Named turns come first, each shown by rows before and after it. Which turns, in which order, take the first row of each pair that follows to the second? Write the first one first, as in the answered first pair.
turn J_224:
[  3 -10   2 -10  13 -17  -4  -8  14  12 -14   8 -16   0  -9 -12 -14  -9
   8   5] -> [-12  -8   9 -18   4 -20   7  -3   2  12 -17   6  -3   3  -3 -10 -10  -9
  15   9]
[ -9 -17   4  -7   3   5 -22  -2   2  -8 -12  -3 -17  -4  -1  -1  13  -5
   8   4] -> [-10 -12   5  -8  -1  -2 -20  -2   1  -4 -13  -4 -18  -7   1   3  15  -4
  11   5]
[  1  17  14 -16  11 -15   7 -18  19   8  26 -23  -5  -6  14 -13 -11 -15
 -10 -39] -> [-17  15  23 -22   2 -12  19 -12   7   3  23 -23  12   0  19 -14 -10 -16
  -5 -35]
turn J_920:
[ 11  10   0 -11   5  -4  -9  -5  13   8  -7  -1  -2  -2  16   5 -12 -23
  12   5] -> [ 12  11  -1  -9   5  -5 -10  -4  14   9  -6  -3  -3  -1  16   4 -11 -23
  10   6]
[  2  -5  -5   1  -1  17  22  -3   0  -3  11   4  17   4  -5  -4 -16   4
  -7  -9] -> [  3  -5  -4   1   2  16  20  -3   1  -5  10   3  17   5  -4  -8 -14   4
  -8 -12]
[  0 -11   5 -11   0  18  -6   3  -2  -5  -8  10  -2  -6  -8   6  -4  -3
   1  13] -> [ -2 -13   8 -14   3  18  -7   1   0  -8  -9   7  -1  -3  -5   0  -3  -5
   1   7]
[  0   1   1 -15  -3  -2   6  -3   5   1  -2  -4   1  -3   4  -1  -4   0
  -2  -8] -> [  2   3   0  -9   3  -3   3  -1   7  -1  -2  -6   0  -2   4  -7  -2  -2
  -4 -11]
turn J_671:
[-23   2  -2  17  -2  -9 -13  -1  -9  -9 -12  -2  12  21   8 -32  17 -15
 -19 -22] -> [-22   6  -5  10  -8  -8   9 -11  -7  -7  -2  -3  19  19   8 -27   8 -12
 -22 -36]
[ 13  19  -6  -1  -9 -15  14   5  -1  12   1   3  -2  -1 -14  11 -16   1
  -4   9] -> [ -1   4   6 -16 -16  -3  11   6  -7   7 -11   3   0  -1 -12  13 -16  -1
   3  19]
[ 12   8 -10   5  -3   8   7   1  -2   6  10   8  -5  -1  -9   8  -5   5
  -7  -2] -> [ 1 -4  1 -7 -9 17  4  1 -7  2  1 10 -1 -1 -9 10 -5  5 -1  7]
[ 15   3 -15  20   5   3 -20   6   7   3   1  -1 -15  -7  -8   2   4  -5
  -3   3] -> [ 12  -1 -13  -1 -10  12  17 -10   5   5  14   0  -1 -11  -6  10 -11   0
  -3 -14]
turn J_960:
[-30  -6  11   7   7   9   0  18 -18 -14  -6  -1  30  29   0 -22   6  -6
   0  10] -> [ -7 -22   1   3  -9  35   2   6 -18  -2  -1  15  18  10 -23  10 -16   6
  -5  28]
[  4  -1   8   5  10  -7  31 -20  12 -15  19  -8  17   6  -8 -29  -1  15
 -17 -41] -> [-24   1  21  13  -9 -32 -15  18 -24  -2 -20  -3   7   1  -5  -6  25  10
   8  32]
[-14  -6 -17 -24  -9   2  25  10 -22   1  17   1  19  -1  16  17  -4  13
   7  15] -> [-15  -4 -16 -24  -4   1  32   7 -17  -2  22  -3  23   3  17   8  -3  13
   5   0]
Pairs:
(2 to 3 turns a pair)
[-14 -15  13  -4   6  16 -20   0  -9 -28  -6   8   0   3   3 -14  10  -4
   1  -6] -> [ 15  13 -15  29   8  -3 -13   3  -7 -11  14  12  -9  -3 -11  -3   3   5
 -11  -6] : J_671, J_920
[-20  -8  20 -26 -12   9 -11   0  -4  -2 -20  -8  10  -3   3  12   1 -10
  19   7] -> [  5  -5   8   4  15  11 -40   5  12  -3 -18  -6 -10  -1 -10  -1   4 -13
   6   8] : J_960, J_671
[ -6  -1   5   1   8   0   8   6  -1 -11   1   0   8   9   2 -14   1  -4
  -1  -6] -> [  0 -10   3  -6   1  15  11  -3   2  -8   2   6   4   1  -5  -2  -9   1
  -2  -3] : J_960, J_920, J_960
[-20  12  25  -2   0 -12   3  13  -7  -3  -8  -3  11   7  22 -25  17  13
   4  -5] -> [  9  20  10  14  16 -19  -8   5  13   4   2  -3  -8   2  15 -26  14  15
  -8 -17] : J_671, J_224, J_224
[ -6 -15   9  -1   2  21  27  -4   0 -19  13   5  22   6  -8  -2  -9   1
 -12 -18] -> [ 18  -3   2  15  16 -14 -29   0  15   0  -5   4 -26  -9  -6   6   7  -5
  -6   4] : J_671, J_224
[  4 -18   4  -6   5  12   3  -7  21   7   3   1  -6  -2  -9   3   3 -10
 -10 -10] -> [-15 -14  11 -14 -10   6  15  -1   7   7   0  -1   8   0  -1   7   6 -10
  -2  -4] : J_224, J_224
[  3   7   6  21  23 -12 -15  -2  -6   1   1   3   3  13 -10  -5   3  -5
   4   3] -> [  4  -4   7  -4   4   7  15 -22  -6   5  11   9   9   3 -14  14 -17   1
   5  -5] : J_960, J_671, J_920
[ -1  -6   1 -16   8 -15 -15 -14  20  -3 -11  -4 -19  -1  17 -14   4  -9
   6 -22] -> [  7  -2  -5  -3  14 -14 -20  -8  23  -2  -9  -3 -20  -1  11 -16   4  -8
   1 -20] : J_671, J_671, J_920
